In the rows, zero is written as 128.
The rows of M fall into several groups, and each row is roughly a mix of its group's hidden directions.
M:
[[115  96 139 119 109  71 178 130 128  90 159]
 [120 102 209 121 123 143 158 160 120 145 117]
 [110 125 182 162 126 149 118 150 107 176  86]
 [133  96 185 135  88 113 187 128 118 134 115]
 [105 139 153 127 168 179  90 137 106 153  86]
 [ 87 147  73  85 153 113 136 110 155 143 157]
 [144 147  87  73 174 161 117 125 104 150 143]
 [144 139  99  67 167 167 121 136 114 157 156]
 [127 144 127  89  84 137 116  64  96 142 154]
 [ 82 170 132 171 150 137 128 136 159 158  87]
 [134 103 160 163 165 124 142 190 150 110  98]
 [103 123 128  98  75 124 164  72 109 105 142]
 [122  96 161 156 175 126 140 187 133 119  97]
 [141 151  50 124 136 115 106 100 162 118 147]
 [167 167 102 137 139 196 128 135 113 159 118]
 [117 132 187 162 121 141 104 145 112 174  88]
 [127 120  83  93 119  82 182 126 134 104 157]
 [105 111 168 197 103  98 126 138 149 115 103]
 [ 83 156  96 111 161 163 166 116 125 172 134]
 [148 144  96  70 158 161 108 129 102 164 151]
 [101 104 195 136 146 152 143 161  89 137 116]
 [151  99 172 154 100  83 126 142 148  78 118]
 [146 108  91 134  92  82 162 122 166 105 162]
 [112 104 204 153 131 153 140 158 106 141 111]
 [120 107 175 176  76  99 141 133 150 103 122]
 [156 151  58 122 116 115 111  93 168 121 143]
 [166 152 102 167 141 196 116 142 135 151 131]
 [ 83 130 164 139 136  99 178 155 143  84 119]
 [149  92 182 164  91  96 108 140 137  99 115]
 [142 127  74  83 145 130 144 124 159  92 172]
 [123 141 165 168  99 127 103 141 116 179  79]
 [114 160  64 117 172 140  85 114 141 112 123]
 [153 153  56 113 117 106 112  96 161 118 145]
 [144 103 191 131  80 132 164 159 116 145 127]
 [164 109  98 143  88 107 172 133 168 112 164]
 [105  95 163 134 101  61 155 126 139  97 137]
 [156 143 104 165 149 200 104 140 137 150 128]
 [151 152  57 124 117 107 109  95 165 115 142]
 [ 87 137  90  84 121  95 145 100 157 121 169]
 [156 126 119 154 102 148  73  90 147 177 126]
 [106 101 176 183  95  94 133 131 143 106 108]
 [101 125 118  89 156 151 196 135  92 142 136]
 [105 123 158 188  86  90 136 122 150 107 103]
 [138 110 163 150  87  72 111 112 147  82 127]
 [155 145  54 121 112 111 122  98 168 121 147]
 [100 156  99 107 152 179 145 115 112 184 136]
 [182 121 167 151 129 171 108 162  96 141 109]
 [112 104 198 140 128 157 149 160  93 144 111]
 [163 142  88 116 112 162  88  88 128 172 138]
 [ 84 167 183 155 139 148 115 136 134 163 100]
 [ 89 151  95  96 168 166 134 119  95 167 134]
 [ 92 135 131 108 166  99 180 162 117  85 131]
 [ 74 163 175 136 155 140 104 124 120 167 106]
 [181 124 173 153 113 164 118 147  91 127  94]
 [159 109  96 172  95 120 163 136 180 118 147]
 [159 164  89 155 146 192 115 129 121 153 118]
 [137 159  44 126 135 131  97 105 144 132 130]
 [111 153  80  99 161 172 166 132 117 162 137]
 [139 140 106  59 153 159 115 130 110 162 163]
 [102 177 167 153 144 145  91 123 101 161  97]
 [138 131 124  93 124 127 178 108  57 106 139]
 [121  99 194 124 101 119 174 145  92 119 117]
 [134 134 129 104 121 118 189 111  60 106 128]
 [138 103 163 172  82  92  96 127 151  96 118]
 [ 82 118 153 113 144  91 167 151 101  79 129]
 [118 122 126 139 135 126  55 135 190 148 130]
 [133 110  96 142 116  94 157 153 193 115 164]
 [163 133 110 144 125 169  76 106 143 183 121]
 [138 106 131 164 179 126 114 187 151 117  95]
 [138 142  87  74 178 162 119 130 112 157 142]
 [173 124 107 140  92 157  82  87 146 160 126]
 [146 135  92  59 159 164 129 129 113 155 149]
 [139 156  61 144 142 130  88  89 156 112 133]
 [ 95 121 163 113 144  89 160 163  97  80 133]
 [120 116 129 175 130 130  93 150 203 142 122]
 [144 136  80  75 169 160 121 139 123 158 155]
 [ 98 105 142  81 112  59 149 117 126 105 132]
 [159 117 196 161 111 155 113 152 101 131 104]
 [154 131  68  98 123 115 143 105 157  91 168]
 [149 121  80 100 134 126 151 109 160  81 175]
 [111 131 166 175 118 141 113 143 115 179  79]
 [130 139 136  97 133 131 173 111  50 110 125]
 [161 138 105 142  88 158  84  84 152 161 129]
 [132 147 115  94  70 136 155  76 114 135 162]
 [151 111  84 126 114 103 169 135 154 103 186]
 [ 82 180 151 175 120 125 126 126 154 150  95]
 [109 129 183 161 113 133 116 142  90 161  80]
 [109 122 159 183  83  87 138 120 150  95 117]
 [100 102 197 135 136 141 153 163  91 132 112]
 [ 89 106 161 107 111  56 139 114 123 105 120]
 [113 113 117 153 137 131  68 137 196 144 119]
 [ 99 149  67  96 130  90 131  89 137 118 155]
 [103 103 196 131 148 153 143 162  88 136 122]
 [ 96 124 140 119 145  82 175 158 124  72 131]
 [125 145 128  91  72 136 147  70 106 131 157]
 [152 154  86  73 153 161 116 130 113 156 159]
 [108 123 145 101 138  97 186 156 104  78 138]
 [158 150 124 164 147 204 121 149 122 151 125]
 [185 101  73  95 125 132 147 128 122  98 151]
 [152 150  55 117 117 110 117  98 168 118 143]
 [103 121 140 111 143  89 183 161 111  77 136]
 [125 132 179 146 139 180  94 138 118 157  83]
 [132 117  90  86 150 115 151 114 125  75 177]
 [114 126 184 175 114 135 116 138 111 166  82]
 [ 78 123  99  94 118  86 151  99 161 116 158]
 [144 117  92 141 102  81 171 126 153 100 172]
 [109 107 115 135 137 115  75 143 202 139 136]
 [150 155  57 112 125 115 105 100 169 126 141]
 [150 103 170 163  97  90 115 134 160  84 113]
 [175 123 168 154 134 173 114 158  97 140  93]
 [150 151  52 115 120 110 116  93 158 116 143]
 [156 140 110 180 145 195 104 140 141 147 129]
 [132 112 173 170 117  90  80 150 144  97 112]
 [156 112 161 171  82  97 104 133 165  99 120]
 [ 72 138  85 108 140  91 150  99 164 116 142]
 [147 110  84 106 121 111 167 147 162 111 185]
 [159  64 104 127 119 110 162 137 147  83 142]
 [123 147  97  91  84 135 151  66 118 133 155]
 [ 97 101 165 100 110  64 162 136 136 108 128]
 [114 125 190 158 111 132 124 127  85 153  81]
 [159 168  88 152 148 187 111 139 136 157 127]
 [128  96 200 133  98 122 167 155 107 120 129]
 [112 101 197 117 128 138 161 152  89 153 117]
 [146 142 100  60 152 169 131 132 119 159 153]
 [159 136  76  67 131 151 134 132 131 149 167]
 [154 155  55 118 118 115 104  95 157 121 142]
 [149 140 128  97  62 134 126  72 113 124 154]
 [140 138 123  88  77 125 138  67 104 134 160]
 [125 159  57 113 163 130  86 105 136 125 138]
 [ 76 152 141 119 155  92 170 159 126  88 136]
 [104 101 203 135 139 143 150 160  97 127 116]
 [117 124 182 180 122 146 112 141 120 173  92]
 [148 132  63  99 136 121 136 109 161  96 171]
 [124 118 119 148 137 144  65 141 194 150 127]
 [ 90 130 143 126 169  98 168 178 123  88 123]
 [ 89 128  91 123 104  86 147 120 182 124 164]
 [115 127 118 157 143 128  79 152 201 146 132]
 [167 149 176 131 121 172 108 135  80 142 101]
 [151 142  95 165 156 199 103 134 128 144 128]
 [140 124  71  87 144 118 148 113 145  90 175]
 [168 126 177 151 127 168 110 148  88 140  90]
 [123 115 128 169 177 137 137 189 159 134  99]
 [ 92 139  92  93 161 164 164 113  99 164 134]
 [108 102 205 124 130 130 155 157  98 144 115]
 [ 96 101 158 101 106  56 143 121 137 105 130]
 [108 127 161 182  98  92 141 111 137  83 102]
 [153 142 105 159 151 199  97 142 141 153 126]
 [160 103 168 162 101  83 116 157 148  90 125]
 [ 90 103 160 100 117  62 133 109 109 100 130]
 [119 143 136 129  55 132 130  69 134 142 151]
 [176 140  95 133 104 160  85  95 150 164 132]
 [173  90  82  85 114 129 164 125 135 103 147]
 [102 102 197 140 142 148 144 163  90 127 118]
 [135 148 110  80 121 113 161  97  62 116 129]]
One row of each group comes first, with its name. Which group is each row after those in?
[154 141  77  67 155 154 122 121 107 148 149] => N
[130 136 145  89 125 126 172 112  53 114 124] => R
[139  94 155 149 180 123 120 190 121 121 100] => E
[129 154  54 108 152 114 104  97 146 103 140] => V

[122  97 203 130 112 131 162 163 105 140 128] => V
[ 72 114 106 119 122  72 142  99 158 108 150] => N
[179 120 171 131 128 171 117 142  80 132  96] => N
[186  95  81 109  91 124 153 136 140 110 150] => N
[164 151 101 170 139 197 124 140 137 151 121] => R
[156 150 112 148 152 203  97 140 128 157 128] => R
[151 112  98 154  92  96 188 123 146 101 153] => R
[ 92 151  96 110 181 158 165 144 118 164 131] => E
[166 165  82 140 140 188 112 127 125 156 124] => R
[ 87  94 165 109 118  62 140 125 132 101 130] => R
[162 114 169 165  87  95  97 132 158 100 122] => E
[148 131  69 111 125 107 164 143 160 116 179] => R
